One turn moves every row onto another: examples first, then more rows asked
k766: [ -8  25  -9   3 -10  15  -8  18   2  34  24  17  18  -7  -1   8  20   4
 -11 -26  38   8  15  17   1  15   5  11 -18]
k523: [-12  34 -18  13 -22  13  -9  17   3  30  12   6  24 -23   0   9  10  12
   0 -16  33  17  23  18   0  10   6  14 -14]
k509: [ -6  13  -4 -17 -15   0 -12  12  -5  10  13  -2  15 -47   5  10   4  11
  12  11  12  22   7  -1   4   7   9  -9  -6]
k573: [-10  18 -22  31 -21  19 -30  17   4  11 -15   2   1  10 -20 -13  -7 -16
 -26  32  -4  16 -50  15  -2 -11   1 -14  -3]
k637: [  0  27 -29 -24   5   8 -28  32   0   4  20  15  11  -6  25   1  -7  -4
   8 -14  16   5   5   8   0  22  -5 -16  -2]
k402: [ -9  55   1  23 -36  29 -20  13  -7  -7 -13  10 -15   8 -11  -9  31   1
  -9  16 -14 -24 -33  18  13   2  16   1  -1]
k604: [-14  32   6 -27 -15 -11 -19  27   6  15  16  -2  24 -41  -9   6   3  10
   3   4   1  14  -5   1  11   1   9 -13  -7]
k34: [-17  16  -2 -29 -26  -8 -18  12  -6  17  14   3  16 -38  -7  11   8  -2
   1   0  17   5  -1  -4   8   2   8 -11 -12]
k536: [-10  22  -4  21 -16  14 -12  19 -12  33  15  11  18 -10  -5  12   9   6
 -16 -25  37  13  18  17  -7  11   7  12 -13]
k331: [-20  17   0 -29 -18  -6 -15  16   2  20  11   1   6 -43   1   7  -5   1
   3   1   6  11  -4  -5   6  11  13 -19 -16]
k671: [ -8  27 -25  33 -18  16 -34  16   4   5 -11  12   2  10 -22  -7  -6 -11
 -30  32  -2  12 -49   6   0 -14  -1 -13   0]
k24: [-18  15 -10 -31 -17   1 -19  17  -8   7   6   1   7 -37  -3   6   5  17
  20   2   3   9   1  -3  10  20  12 -16  -8]
k570: [ -6  25 -21  30 -21  21 -32  17   5   7 -14   5   0  13 -22  -7 -12 -21
 -24  32  -3  12 -47  11  -2 -15   3 -18   6]
k144: [ -3  30 -27  -9   8  16 -33  32   1  -5  20   6   9  -5  32   2  -3  -5
   1  -6  12   0  19  13  -4  23   5 -16   3]
k638: [-16  34  14  17   8  39 -22   2   6   3  -2   6   9  32 -11 -15 -18  -9
   6  20 -19   5 -39  14   1  14  23   8 -13]
k452: [ -3  41  -1  33 -36  30 -13  14  -6   1  -9  17 -19   8 -14  -9  24   1
  -2  19 -22 -26 -30  16   8   3  20   7  -6]
k954: [ -2  48  -3  32 -37  28 -17  14   8  -2 -24   3 -12   4 -11  -6  31  -3
 -14  19 -16 -20 -31  14   8   3  19  -5  -4]
k929: [ -3  47   7  29 -36  36 -17  14   1  -3 -13   9 -10  10 -15  -4  31  -4
 -15  14 -19 -21 -32  17  12   7  19  -2   0]
k850: [ -5  27 -26  32 -15  21 -31  13   4   9  -9   6   0  13 -17  -8 -10  -9
 -29  27   0  18 -54   8   2 -11  -3 -19   5]
k837: [-15  31  17  18   7  39 -23  -4  11   4   1  10   7  34 -15  -3 -14  -4
  12  17 -10   2 -43  11   0  10  19  15 -12]
k801: [ -6  26 -41 -12   0  17 -28  40   7   8  15  16   6  -3  15  -1   9  11
   0 -10  17  12  16  17  -6  27  -4  -4   5]
k198: [-20  13   7 -23 -27  -1 -22  19   0   9  10  -9  18 -44   2  14  -2   4
   6   3   9  10  -8   0   2   7  14 -11 -15]
k665: [  0  26 -27 -13   6  15 -29  33   6  10  18  16  -1  -4  24   1   0  -6
   3 -13   9  -1  18   3  -5  33  -1 -12   0]
k262: [-14  24 -30  31 -17  22 -25  23   2  13 -11  11  -4   3 -14  -9  -8 -12
 -26  32 -16  14 -52   8   2 -14   0 -10   0]
k459: [-12  35   4  26   6  39 -19   0  14   9   6  14   7  30 -15  -7 -21  -4
   6  19 -25   4 -37   5   1  11  24  13 -12]
k641: [-15  35  12  24   8  35 -24   1   8   1   0  16  10  30 -14  -6 -21  -3
  12  20 -11   1 -45   9   1  10  19  10 -18]
k300: [ 11  26 -27  -2  15   2 -32  28  10   5  19  10   8  -3  15   4   3   4
  13  -9   9  -2  18  15   6  24  -4 -22   0]
k87: [-17  24  -8   8 -20   8  -9  24   0  41  15  19   8 -14  -9   5  11   1
 -13 -21  36   9  19  14  -8   9   7  14 -17]
k79: [ -2  24 -28 -11   5  12 -32  30   1   1   8  12  14 -12  27  12   2   4
   9 -11   6  13  21  11  -1  22  -5   5   2]
k808: [-24  19 -13   2 -11   8  -8  10   1  35  13  12  16 -15 -19   6   9  17
  -6 -12  31  23  19  19   0   7  14  12 -15]
k235: [-15  24  -4  16  -7  10 -11  33  -7  41  12  11  22 -12 -13   7  23   3
   3 -15  35   8  11  17  -4  10  -6  15 -12]
k152: [ -9  41  21  23   6  39 -15   6   8   4 -13  12   5  30  -9  -5 -13  -1
   6  10 -18   4 -38  12  -2  12  24  14 -12]
k922: [ -5  26 -21  31  -8  22 -26  16   3  10 -20   3   2  13 -17 -11 -15 -18
 -21  36  -2  17 -44   3  -8 -11   3 -15   4]
k673: [ -6  51   4  30 -31  34 -18  15  -4  -8  -8  15 -11   9 -12  -8  33   3
 -10  19 -15 -25 -34  13  11  10  17   2  -6]
k212: [  0  46   1  31 -36  30 -20  14  -6  -3 -13   8 -13  15 -15 -14  30   0
 -14  12 -19 -20 -29  20   9  10  19   1  -3]
k733: [-13  35  18  22   8  43 -17   6   6   4  -3  12   6  33 -11  -6 -20  -9
  10  14 -14   5 -43  16   2   9  21   5 -11]

k808 goes to k801
k523 goes to k79
And these:
k573 goes to k212
k954 goes to k152
k733 goes to k570
k837 goes to k850
k144 goes to k198
k671 goes to k673
k452 goes to k459
k604 goes to k235
k637 goes to k34
k665 goes to k331

One turn moves every row onto another: examples first, then more rows asked
k338: [  7   7 -45   4 -42 -21 -10  16   7  -9  -8  -5 -22   3   6   3  -6  -4
   1   1   8  18  22]
k334: [ 12   1  11   6  12  -6  -8  11  15  -1  -5  -6 -14  16  26 -12   0  -9
 -14   1   2 -27  -2]
k678: [  9   8 -44  -1 -42 -19 -14  15   8 -11  -6  -2 -19   0   8   3  -3  -3
   1   2   9  20  22]
k299: [ 13   7 -44   1 -44 -18 -13  13   4 -15  -7  -7 -19  -3   8  -1  -4  -5
   0   0   7  21  20]
k963: [-21   4  -5  22   7   3   9  27  14 -24  10  14 -23  10   7  15  -1  -5
   3  11   2  -1   2]
k282: [-11   2 -18  -1 -27 -11  31  17  15  -5   5  18 -11  -7  12   9 -10   1
   1  10   9 -17   5]
k471: [  6 -10 -26  10   7 -11 -28  10  27  18 -12 -14   1 -14 -47 -19 -18  -6
  19  14  -6 -14   4]
k687: [ 21  -6 -15   5  18 -12 -10   7   8   2  12 -14  -4 -13 -35  10 -10  -3
 -29   8   2  33 -15]
k818: [-11  -1  -7  31  -2   8  19  20  -2 -37   3  -9 -26   2   7   4  -5  -9
  -2   1  -5  -4  -9]
k390: [ 27  -1   4  -7  17   0 -25   8  15  29   0  -8  -6 -12 -13 -13   3  -4
  40   5  -8  16  -7]
k378: [ 19 -12 -25   9   2  -5 -30   4  19   7 -12 -22   5 -23 -43 -27 -16  -7
  15  12 -10 -11  -1]
k751: [ 17 -11 -22  -5 -17 -18  -9   0  12  -6  15  -7  11   2 -33   2   9  -3
  50  -1 -19  14  -5]
k856: [ 13  -5 -16   7  20 -14  -8  11  12   9  11  -9  -8  -8 -38  15 -12  -2
 -27   8   3  30 -12]
k17: [ 10  -4  -1   5  18  -9 -10  17  16  40  -5 -10 -19   2 -20  -6  -4  -5
  43  -1  -6   6  -4]
k657: [ 10 -14 -26   7 -19 -22   4   2   7  -4  10 -17   1   5 -37   2   3  -5
  50  -8 -20   7  -9]
k555: [ 19  -7 -18  12  16 -12  -4   7   5   2   8 -21  -9 -13 -38   9 -13  -5
 -30   3   0  29 -17]
k375: [ 16   1  12   6  10  -3  -9   8  13  -4  -7  -9 -12  13  27 -15   1  -9
 -15   1   0 -27  -4]
k263: [ 10 -12 -27  14   4  -9 -23   8  19  13 -16 -24  -1 -17 -47 -24 -20  -8
  16   9  -9 -16  -1]
k247: [  8   3  -1  17  -5  18   2  11  -2 -48   9  -4 -12 -11  16  -2   2  -8
  -4   9  -6   8 -10]
k696: [ 13   1  11   7  11  -5  -6  10  13  -3  -7 -10 -15  15  25 -13   0  -9
 -16  -1   1 -29  -4]
k957: [ 19  -8  -4  16  11  -6   0  10   2  29 -12 -32 -23  -6 -21 -15  -7  -9
  36 -11 -13   1 -15]
k937: [ 36  -6   1   3   9   3 -16   2   0  17  -7 -29 -10 -17 -12 -23  -2  -8
  35  -4 -14  12 -16]
k481: [ 16   1  13   2  12  -2 -11   9  16  -4  -5  -6 -12  13  28 -13   1  -8
 -15   3   1 -25  -2]
k941: [ 15  -9 -23   3   5  -6 -35   7  27  11 -10 -12   8 -21 -43 -22 -14  -4
  17  16  -6  -8   3]
k518: [ 14   1 -14  -8 -35   1  21   3   3 -25   6   5   1 -25  21  -7  -5  -1
  -5  10   2  -8  -5]
k200: [  9   6 -45   5 -45 -20  -9  15   4 -13 -10 -10 -23   0   7   0  -6  -4
   0  -2   7  17  18]
k545: [  7 -11 -24   1 -15 -22  -2   4  14   0  14  -6   4   8 -37   7   6  -2
  53  -4 -17   9  -4]
k234: [ -3   7   0   7   5  14  -8  18  14 -35  17  18  -8  -3  15   8   7  -4
   2  19   1  12   2]
k315: [ 11  -8 -18  13  18 -15  -1  12   8   8   8 -17 -11  -7 -39  14 -15  -5
 -28   4   2  26 -15]
k257: [  1  -2 -18   5 -34  -6  37   9   1 -17  -1  -1 -12 -15  13  -1 -12  -3
  -3   2   2 -19  -4]
k456: [ 20 -12 -23   2 -20 -17  -3  -3   5 -11  13 -18   7  -1 -34  -3   6  -5
  48  -8 -21  12 -10]
k224: [  3   4 -13 -15 -28  -4  16  11  16 -13  12  25   1 -17  18   4  -3   3
   0  17   9  -8   5]

k224 goes to k518
k657 goes to k545
k856 goes to k687
And these:
k263 goes to k471
k200 goes to k338
k937 goes to k957
k375 goes to k696
k234 goes to k247

One turn moves every row onto another: examples first, then more rows asked
k148: [ -1  38  -2  14   3 -22  33  10 -28   7 -22   9  21  -4   7  -7  22 -42
 -35 -10  -6   5  -4  -7  -4  -9  14 -32  17]
k70: [ 13  43  35  34   0 -13  20 -15 -15  15  -1 -20  -2 -12  13 -15  20 -34
  -6 -11   4  17  14   8 -21  -8  24   1   8]
k179: [  5  60  16 -24   9   4  10   4  25  15  -9  24  21  -9  -3   4  27  -3
  15 -11  -3  -4   0 -17  -4  21  25 -21  20]
k405: [ -9  58   2  -8  18   0  18  18  -5  32 -21  21  23  -1 -37   7   1   3
   7 -37   4  13  14  -4 -19   6  45  10   3]
k602: [ 29  41  14  13  13 -10  -6   7  10 -13 -36  16 -14   4 -22 -15  40  -7
  11  -3  -5 -33   8   3 -18  -4  53 -29  15]
k380: [ 20  36  15  36  13  -1  32 -11 -24  22  12  -8   7  28   5 -16  35 -20
 -11 -36  12  -7  -2 -17 -35  -3  36 -10  20]
k773: [ 27  69  20  -6   6  -9  15   8  -5  24   4  42  11   9 -31   4  37 -14
   6 -45  13  -7   0  10 -32  -2  40   2   8]
k43: [  5  43  -3  18   0 -12  11   6  -3 -11 -44   2 -20   0 -32  -6  39 -12
   3 -33  -7 -18  26  16 -10 -12  57 -17   2]
k508: [ 19  25  15  40   8  -4   0  13  -9  19 -13  28  24   4 -21   6  15 -22
 -23   6  -1  22   5 -33  -1  -7  24 -21  15]
k165: [ -3  19 -15  34  28 -12  16  12 -20   3  -5  12   5 -12  -3 -10   8 -17
 -13 -21  11  35   2 -12  11 -12  24 -20  16]
k193: [-15  33   7  -6   4  -2  31  16  11  17  -6  12  14   2  -5 -10   2   1
   9 -19  10 -11  11 -32 -44  18  18  -3   7]
k432: [ 18  48  16 -17   7 -18   6  -5   6  16  -2  26   9   5  14 -25  35 -15
  28 -23  11 -15  -5  16 -13  -2  20  11  19]
k537: [ 19  53  -6  22  23 -16   2  10   9   6 -22  16 -20   3 -29  -8  20   0
  17 -17   5 -26  39   2 -10  -9  46 -22   1]
k245: [ 24  32   8  41  30 -12  23   2 -15  19 -14  20  39 -12 -15   4  48 -15
 -19 -28   7  16 -18 -14 -16  -4  34 -26  26]
k415: [ -2  34  15 -19 -15   1   7  23 -27   6 -11  23  -4   1 -11 -35  17 -26
   2 -14  18 -16  -7  13 -32  -1  23   5   3]
k925: [ -2  26   7 -26  20  19  20  21 -12   7 -25  12  29   3 -18 -23  24  -6
  10 -17   5   4 -10   8 -25   8  49   1  30]
k353: [-15  33  29  -9 -10   6  21   6  13 -10 -29   3  13 -20 -16   7  28 -13
   3 -26  -8  23  -4  -5 -18  13  38   4  11]
k86: [  1  32  -3  34 -27  -9  41  21 -15   2 -39  13   3   1 -22 -14  26   2
 -36 -10 -14  -3 -10   4  -6   7  30   1  24]
k960: [ 28  47  -4  33  29 -15  47  23  -9  10 -23  23  17   6 -23 -17  25   9
 -16 -12   6 -20 -19  10  -3   9  32  -2  37]
k238: [ 18  29  -5  27  13 -27  17  -6 -13  38 -15  15  39  -5  14 -17  23 -14
 -11  -7  -6  21  16  -2 -24 -16  22 -15  29]
k355: [ 18  31  -3  37  -4 -19  29  12   7  14 -17  18   3 -21   7 -33  16  22
 -10  11  -1  -3  -1   3 -20  11  15  -4  33]
k3: [  8  69  19  22   5 -13   6  -2 -39  18  -8   2 -13   6 -11  -6   2 -28
 -26 -28  -4  15 -11   0  -7 -11  43 -10   0]
k894: [  6  46 -18  49   3 -11  43  17   4  15  -9  16  -2 -17 -23  -3  20  17
 -12 -26   8   7  19   3  11   8  22  -1  18]
k620: [ 13  27  -3  27  19 -15   6   9  -7   4 -40   5  -8   3 -23 -29  33   5
  14 -24   8 -37  12   5 -39  -8  53 -13   7]
k815: [ 35  52   8  28  -8  -6  24  17  13   6 -16  32   6   0 -24  -1  23   4
 -21  13 -16  11  11  10   8   4  34 -10  38]
k281: [ 11  35  34  12 -20  10  -4   6   6  13  -6  26   4  -4 -36   5  38 -18
  15 -27  14  14  17   5 -10  -1  33  21  -1]
k542: [  6  36   3  25 -15 -20   5  -1  11   2 -35   3 -19  -9 -10 -15  35  -2
   6 -15  -7 -30  31  -5 -36  -4  38 -22  -2]
k41: [ 31  38  23  25   0  27  -7   2 -32  29   6   6   8   7 -11 -24  40 -19
 -12  -2   9   6   0  -4 -16   0  44 -25  25]
k732: [-13  27   7   9 -14  -2   9  10  -2  -1   7  25 -21   6 -13 -11  23  -8
  10 -48  20  -2  -7 -21 -19   5  22   9  -7]
k908: [ 12  56  12  32  20   2 -12 -11 -20  31   3   4  -4   3   1 -12  24 -11
   4 -22  14   2  -8 -16  26   3  29 -15   8]

k405 goes to k179
k620 goes to k542
And these:
k960 goes to k355
k165 goes to k508
k70 goes to k3
k415 goes to k732

